Each named move below is a turn or a mirror, shown by a few rows before and after it. Which moves, in which order, take the first row of each later pair to the second? The first pair is answered.
lise:
[ -8  31   1  22   6 -16  -3  28  21] => [ -5  31   8  16   4 -21  -2  24  24]
[  8   5   9  13  14  23 -11  -4  -8] => [ 13   8  18   4  16  11  -8 -13   1]
[-23  28 -16 -13 -16 -20   1  -6  -5] => [-25  25 -22  -8 -17 -17   2  -3  -6]
[ 18  31  11 -20  -2  -3  -8 -35   3] => [ -2  23 -26  16  -2  34 -12  -3 -20]
vupu:
[ -2 -20 -24  29  -6  19   1  16 -23] => [  5 -10 -20  31  -5  26  -6   8 -24]
[ -8  19 -11  -4 -21 -20 -13 -28   0] => [-17   8 -15  -9 -25 -28  -2 -13   2]
[ 18 -25 -17  16 -11  30  -3 -15 -25] => [  8 -40 -22   8 -14  20   4  -2 -22]
vava:
[ 16  10  15  27 -26 -17   6 -13 -17] => [ 15  14  15  22 -25 -16   4 -16 -15]
[ 13 -58  -6  10  13  14  13  30 -22] => [ -4 -13 -41   3 -15  43 -15  -3 -39]
[ 16 -15  -1   9 -10  20 -12  -8 -16] => [ 10  12   0  -3  -9  16 -22 -19  -5]
mozep:
[-19 -11  -3 -10  33  -3  21  32 -10] => [-14  -1  -2 -16  41  18  10  22  -6]
[  6 -12  -2  10  22  42 -13  -3 -12] => [  6  26   8  16  20  23 -22 -18  -2]
[  5 -11  -2 -31 -10  26  -3 -15  -2] => [  7  17   4 -29 -10  13  -7 -24   5]
[-32  13 -24  28 -26 -34  19  50 -22] => [-29 -29 -36  11 -13  21  14  55 -32]

(2 to 3 moves a pair)
[  2  13   0  -3 -28 -41   2 -36 -12] => [ 13  11  12   1 -22 -41   3 -39  -9]  vupu vava vupu
[ -4  -1  -5  10 -17 -13  13  18  -4] => [ 19   9  13  -4  -6  11   1 -14   1]  mozep vupu lise
[ 15   0   1   3   3 -15  20  11  16] => [ 19   5   2  -9  -5 -17  16  -4  14]  lise vava lise
[ -2 -45  24 -50  19 -18  11  15  37] => [ 35 -47  35 -26  34  27  -2  -4  20]  mozep vupu vava
[ 16 -14   9  18  -7  21   4 -18 -16] => [  8 -32  15  -2 -12  -4  14 -11  -8]  vupu lise
[-14   9 -10  15  10  15  10  -6  -1] => [-4 -2 13 11 21 -3 17 -3 12]  vava lise vava
[  0  -3   1 -32  -9  11   1   4  20] => [ -4 -18  -9 -14  -7  23   5  20  11]  vava lise
[ 27   7  17  22   6  17  -7 -21  -9] => [ 19 -22   9  28  -9  -2  12  -1 -19]  mozep mozep mozep
[ 18 -18   8 -12  -4  28 -25   4  -8] => [  5 -22  20 -20   1 -13  -6  23  13]  mozep vava vupu
[ 14  30  28 -18  23  -2 -22 -22   4] => [-10  43  -2  25  18   5 -24   5 -14]  lise mozep
[-16  18 -18 -26 -25   8 -10 -22  -8] => [-21 -25 -12  10   5   4  14  38  -4]  vava vava lise
[  7  31  21   2   5  -5  -3 -10  12] => [-10  23   0  29   2   2  -1  12  -4]  lise mozep
[ 24  16   6  31  -2  28 -17 -12 -14] => [ 34  15  29   1  -2  -4  -9 -28   6]  vupu lise vupu
[-17  39 -17  12  -5   3  -3  13   2] => [-25  12 -25   7 -10   0   6  30  -2]  vupu mozep
[-25  13 -34  25 -19 -29   3   9 -20] => [  8  -8   8 -33 -14 -47   6 -24   4]  mozep lise
[-23  30 -10   3  -6 -16  -4   4   6] => [  0  36   1  11  -4  -7 -10 -19   0]  mozep vupu lise
[-38  -2 -28 -27 -22   8  -1   1  -2] => [-22 -19   2 -47  -9 -11   7   1  19]  lise vava mozep
[  3 -17  25   2   6 -54   7  -6   0] => [-27   6 -29  11  11  28 -29  -3 -23]  lise mozep vava
[-21 -10 -24   7 -12  25   4   5 -21] => [-16  34 -14   7  -6  23  -9 -16  -8]  mozep mozep
[-15 -36 -15  -7 -16  10   3   2 -22] => [  2  27   8 -11  -1  16 -21 -34  -1]  vupu vava
[-32  -8 -34   0 -18  -4   9  19 -13] => [-26  21 -13 -27 -14 -29   6  -6  10]  vava lise
[-30   5 -21 -21 -15  18 -12  27   5] => [ -5  -5  22 -33   1 -12   1  24  28]  mozep lise vava
[ 18  16  -8  18  16   4 -13   6 -24] => [ -5  -6 -15  -1  13 -20   3  30 -12]  vava vupu
[-14 -20 -19 -28   1  30  -3  -5   8] => [-15  -2  -3 -42   2   1   0 -12  24]  lise mozep vupu
[-22  18  19 -59   6 -38   3   1  42] => [ -6 -71 -20 -15 -20   7  21  22 -26]  vava vava
[ -2   5  -3 -16  18  -9   1   3  24] => [  6  19   2  -2  15 -20   1  -4  21]  vupu mozep vupu
[ 10 -10  14 -25  19  14  -5   2  12] => [-10  26  -4  13  16  16 -14  13   5]  mozep lise mozep
[  0   8 -18  27  -1  37  -7  10 -18] => [-25  -5 -23  14  -9   3  11  35  -5]  mozep vupu
[ -3  22 -21  -5   1  19   1 -29 -23] => [-13 -10 -17 -39  -4  -5  17 -16  -8]  vupu lise mozep
[ -3  20  -7   1   9  28 -13  -5   5] => [-5 16  3 26 13 -4  4 20 10]  mozep vava lise
[-22 -12   7 -17   6 -19  -3  15  21] => [ -3  14   9   1  17  22 -27 -10  10]  mozep lise vupu
[ -6   9  -8  18 -10  -7  -3 -13 -17] => [-18  -9 -16   7 -12  -7   6   1 -15]  vupu vava mozep
[ -7 -15 -19  -2  -9  32 -11   4 -15] => [-25  15 -15 -21  -7   8 -14   3  10]  vava vupu mozep
[-17  12 -16  46  11  17  -9  27  -4] => [-15  13   3  40  25  -3  -4  33  14]  vava vava vava
[-30   0 -18  -9 -31  -7  25  -9  14] => [-12  -1  13   6 -17 -27  36  -6  24]  vupu vava mozep
[ -1 -39 -10 -46 -19   7   5 -15  -5] => [ -5  13  -2 -46 -24 -17  -6 -33  10]  vava mozep mozep
[-17  27 -12  13   1   2  -6   7   0] => [-22   3 -20  15  -4   2   2  17  -9]  mozep mozep
[38 13 24 40 23  9  0 -9  2] => [ 42  11  22  38  16  11   1 -15  -4]  vava lise
[  9 -38 -11  45 -20 -19  20  28 -31] => [ 17  15   6 -16 -44 -49   2 -39 -10]  vava vupu lise
[ 10 -39   0   4  -2  38  14  12   5] => [ 26  -9  29 -18   4  18   7 -17  26]  lise mozep
[-17 -17 -39  20 -37  -5  12  16 -15] => [  6  16 -26  41 -33   8  -3 -16 -20]  vupu mozep
[ -6 -22 -34  26 -15  31   3  10 -34] => [ 24 -34  14 -25 -24 -21  18 -26 -10]  lise vupu vava
[-14 -33  -7  14   4  14  -5  34  -4] => [-24  37 -14  14  -7   9 -29   0   0]  vava mozep mozep
[-14   5  -7 -39  -6 -13  -3 -17  17] => [ -9   3 -24  17  10  36 -11   1  -8]  vava vupu lise
[ 16  16  21   9  18  30 -16 -15 -34] => [-24 -14   1   8   0 -25  16  35 -28]  mozep lise vupu
[ 36 -60  34  -3 -16  29   4 -18 -19] => [ 42  -7  41  -9  -6  41 -21 -47  -5]  mozep vava
[  8 -28  10  -9  -9 -18  16   8   2] => [  0  -7 -12 -11   1  36 -13  -5  -3]  lise mozep vava
[ -7 -13 -30   0 -16  30  -4   7 -26] => [ -2  42 -13   7 -12  15 -18 -17 -10]  mozep mozep
[  3  20  21   0  14 -17 -13   4  12] => [-15   4  -5  12   9 -10  -7  34   4]  vupu lise
[ 37  -4  25 -33  22  25 -11 -17  24] => [  0 -42 -18 -19  17  30   4  39  13]  vupu lise
[ -7  21  -2 -46  -9 -11 -18 -20  17] => [  2  33   2 -30 -15 -24 -17 -25  11]  mozep vupu
[ 25  15   4   2  -1  -5   3 -18   7] => [  3  -9 -23   6   2  23   2   7   0]  lise vupu mozep
[-16  14 -25 -25 -20  -2   8 -21  26] => [-11  -2 -11 -23 -14 -22  24  -6  36]  mozep vava
[  4  20  -1 -12 -14  20 -20 -40  -8] => [-18 -16  -6 -38 -23 -17   5 -10   4]  lise vupu lise
[-13 -37 -20 -15  -2  46  -8  22 -21] => [  6  44   3   2   5  41 -34 -23  -7]  vupu mozep
[-23  47 -11  22  -3   8  -7   0   6] => [-14  44   9  -6  -3 -19  -1 -12  21]  vupu lise vupu
[ 17 -14  -9  14 -15  16  -2  -6 -31] => [ 27  12  11   2 -15  -8  -4 -27 -15]  mozep lise mozep
[ -4 -20 -24 -11   8 -17  19   5 -27] => [ 17   9  -4  -2   7 -27  11 -25 -25]  lise vupu mozep
[-5  3 16 22 45  6 -7 36 27] => [28 -1 43 -1 33 -8 -5 -4 28]  vava vupu lise
[-22  22 -35  14  -7  12 -31  -8  -6] => [-32  -1 -18  -4   3 -33  -8  24  21]  vava vupu mozep
[ -1  10  -4  -8   1 -29  -3  11  -8] => [ -4   5 -17  -1  -7 -16  -5   5 -22]  vava vava vava
[ -1  35   9  24  13   4 -12   3  -2] => [ 7 12 18 32 21 -4  1 16 -1]  lise vava lise
[-37  24 -27   2  -2  -6  -6  10   3] => [-38  13 -19  -5   5 -18  -2  19  12]  mozep vava
[ 29 -33  26  -7 -10 -47  20 -14   7] => [ 10   3 -23 -25 -32  14 -18 -51 -14]  mozep vava vava
[24  5 16 -6 31  9  9 18 14] => [ 32 -17  -2  -3  10  28   8   4 -16]  vava lise vava
[  2  25  -4 -22  17  14  -2  -2  23] => [-12  24 -15 -12  15  11   2  15  21]  lise vupu mozep
[-16 -12   7  10   2 -20   2   9   6] => [ -9 -22   3   6 -14 -12   2  -6  -8]  vava lise vava
[-24  -6   6 -11  17   3 -11  29  23] => [-13  17   9   6  21  25 -26  12  17]  lise vupu lise
[  0  37 -17  37 -11  38   3 -17 -36] => [-30   0 -28  26 -27 -12  34  23 -29]  mozep vupu
[ -9   4 -21  -2  -7  17 -10  -8 -10] => [-14   6   2 -16  10 -14   2   8  19]  vupu vava vava
[-42 -22 -31  19 -44 -32  30  12 -24] => [ 12  38  21  10 -32 -25   2 -62  -9]  lise vupu
[ -8 -12 -12 -24  -8   3  -8 -15   7] => [  9  -2   5 -14   6   5 -13 -25  11]  vava vava vupu
[-16 -14 -30  -6 -26 -23  18  14 -14] => [  8  15   4  13 -15 -47  18   0  -3]  vupu vava mozep
[-13 -24 -17 -29   8  -3  -2  24   6] => [ -4 -16 -10 -44   2 -11  -5   7   9]  vava lise
[ 11 -27   8 -13   6  29   2  -8  -7] => [-13 -32  -8 -24  -9  12   9   7  -5]  mozep vupu vava
[ -8  -1 -15 -21  -4  21 -19 -12   0] => [-17  13 -18 -17  -2  13 -21 -10   5]  vupu mozep lise
[-17 -17  -1  25 -11 -22  21  37   7] => [ 15   1   5  23  12  48 -14   0  -3]  mozep vupu
[  1 -11 -10  20 -25  15   6   9 -22] => [-28  -2 -16 -17 -19   1   6  19   5]  mozep vava vupu
[ -2 -46 -15 -11  -3  13  -2  19  -9] => [ -2  25 -10   5  13  30 -34  -4   3]  mozep mozep lise
[ 24  25  25   5  -4   1  -6 -32  -2] => [  7   0  17   7 -20 -40  18  -5  -4]  mozep vupu
[ 21   2  39  11  -8   6 -12 -32   3] => [  4  31  22  18  -7  18 -23 -28   8]  lise vava lise
[ 2 24 -3  9 16 -8 -3 -2  6] => [ 19  -6   9  10  14 -18  11   0   1]  vava vava lise
[-12   0   6 -52  22  -9  13  -2  28] => [ -1 -12  -2 -32  38  41   3   6  11]  vava lise mozep
[ 10 -18   0  34 -15  29  -3 -16 -38] => [ 10 -36  22  -5 -24 -29  21 -16 -15]  lise mozep vupu
[-33  37 -20 -12  11  -3 -10  26  31] => [-28  26 -10 -19   3 -28   3  25  35]  mozep lise
[ -9  -7 -15  -2  -2 -10  17  29   7] => [ 27  17   0  13   0  15  -3 -14  -6]  lise vava vupu
[ -4 -16   0 -32  13 -12   5   3  26] => [ 22  -4  20 -11  20  -9   3 -10  22]  vupu vava mozep
[ -2 -10  22 -11   9 -34  11  -1  20] => [  3 -16 -13  11 -19  14  -2 -24 -28]  vava vava vupu
[-18  15  -2 -33  11   0  -2  10  24] => [-19  41  -8  -2   4  -9  -3   6  14]  lise vupu mozep
[ -5 -14   1 -40   8  19  -1  -8   7] => [ -2   4  20 -28  28   6   0   2  25]  lise mozep vava
[  5 -24  18  -8  28  -5  15  27  20] => [  3 -17   7   0  34  18   5  29  17]  mozep lise
[ -9  12  -1  36  -3 -15  -2  14  -3] => [ -2   1  -5  19  13  31 -17   7  -1]  mozep mozep mozep
[ -4  23  26 -12   5  -9  -7   4  15] => [11 -9 32 -6 18 10  0 12  9]  vava mozep mozep
[ -1  13 -13 -10 -32  -8   4 -24 -12] => [ -6  16  -9 -28 -24  -6  -2 -24   1]  mozep mozep vava
[  9 -17   4 -22  -1  -3  10   1   6] => [  7  -3  -5 -15   7  27  -3   2  -1]  lise mozep
[-13 -12   1 -31  -6   6  -4   6   1] => [-20   9   1 -25   4  12 -11   9  11]  mozep lise vava
[-16 -23 -10  10  11 -26  25  40   1] => [ 20  20  17  43  17 -20  10   4  -6]  vupu vava mozep
[ 14  19  18  25   0  32 -14 -32 -31] => [ 19  19  54  16  24  -1  -2 -17   3]  vava vava
[-15 -18 -25  -9  -2  20  -5   5  -6] => [ 12   4   2 -24   1   9 -10 -29   4]  vupu lise
[  1  20  21   4  -1 -41   8  13  11] => [  1 -25 -17  -4  -6  37  -5  10 -25]  mozep vava mozep
[  2  36  17  -2   9 -17   1  -3  21] => [-14 -11   2 -13   1 -24  22  27  15]  vupu mozep
[  2  -9  15 -10  16 -38  17   6  26] => [  1 -48 -17  -1  -4   4  14   8 -13]  mozep vava
[ -9 -15   1 -17  27  25 -15  13   9] => [  1   7  17 -20  27  15 -20  -6  15]  lise vava mozep
[ -1  -1  13 -19  12  11  -8  -1   9] => [ -7 -13  10  -8  -5 -20   8  12   4]  mozep mozep mozep
[16  6  5 35 17 10 -1 16 -8] => [-11  30 -22  15  -1   9 -14   6  -7]  vupu vava vava
[ -4 -41   7 -21  -3  -7   7   1  22] => [ 16  -4   3  15   6  36 -18 -23   5]  lise vupu
[ -1  28   7  42  10 -10   8  14   2] => [  0  -6   9  32   2 -30  24  21   0]  lise mozep
[  5  -8  -2  -7 -28 -22  12  -8  -7] => [  6  -7 -15   4 -18  26  -3  -7 -17]  lise mozep vupu
[ -8  -8   4  -4   2  34 -11  -1  -5] => [-18  24   4  18  -7   1  -9   1  -7]  mozep mozep lise
[-18 -14 -35  12 -18  22  -3  40 -25] => [ 15 -22  20 -48 -20 -34  11   0   5]  lise mozep
[ -4   6 -20   1   3  34 -14   2 -14] => [-11  13 -21  -9   9  30 -17   3  -6]  vupu mozep
[ 28  -1  17  -2  -8 -45   7 -13   6] => [ 38 -30   7   9 -13 -14   7 -12 -19]  vava vupu mozep
[-14 -31  10 -40  16  15  -7  -7  16] => [ -2 -21  29 -30  27  12  -8  -9  21]  vava mozep vava
[  9  27 -15  10  -5  36 -21 -11  -6] => [ 14  34   7   4 -21 -29  -3 -18   6]  lise mozep
[-19   5 -31 -41 -17  -9  -4 -13   0] => [-21 -30 -25 -14   0 -11  14  30  -3]  vava vava lise
[-17 -11 -15   3  10  29  -7  15 -17] => [-19  22  -7  -8  17  28 -16   0  -2]  vupu vava
[ 17  18  11 -21  -4 -10 -15 -52  12] => [ 27   9  10  -7  -7   5 -18 -56  -3]  vupu vava vupu
[ -3  31 -11  -5 -12  -6 -14 -26 -15] => [  1  18 -14 -10  -6  18 -17 -27 -21]  vupu mozep vupu
[-22  -8 -22  11  -3   6   7  34   2] => [ -5  18   9 -31   0 -17  -1  -7  26]  vava mozep lise
[  5 -26  -3 -19 -15  -9   5  -9  -5] => [  7   9   7 -15 -11 -14  -6 -26   5]  mozep mozep mozep
[-11 -12 -25  21 -19 -29  11  17 -19] => [  3 -10 -24  -4   9  43 -19  -3 -13]  mozep mozep
[  4  -1   1 -19 -12  23 -20 -54 -11] => [-19 -26  14 -46  -4 -25   6 -17  21]  vava vupu
[ 13  -2   2   8  -4  22 -13 -20  -5] => [ -4 -13   7  -2  -5 -25   9   9  12]  mozep vava vupu
[ 10  28  15   1  -5  19 -15 -38  -4] => [-25 -15 -12  20   6  18   8  33  -6]  vava lise vupu
[ 30   9  12  15   4  31  -7 -31   2] => [ -5 -45  -4  -8  -4   5  21  18   4]  mozep vupu mozep
[-15  35 -14  16 -19 -15  -7  -7  -2] => [-26  21 -32  -3 -21   4 -14  -2  -3]  mozep mozep vava
[ 16  14  23 -22   8   2  -9 -29  11] => [  2   6  20 -16  -7 -40  10 -12  11]  mozep vupu
[-14 -31 -24  -3 -14   0  15  32 -14] => [  8 -35   5 -42  -6  -1  12   3   4]  lise mozep
[-22  -2  -6 -16  -4 -10   4  14  13] => [-12  19   0   3 -13 -27   4   3   8]  vupu mozep vupu
[-43   4  -5 -49  20   5  -9  16  38] => [-35 -34   1 -20  25  -5   9  44  26]  mozep vava lise
[-24 -12 -28  21 -16   0  16  29 -13] => [-11 -14   3 -17 -18 -39  25  10  11]  vupu lise vupu
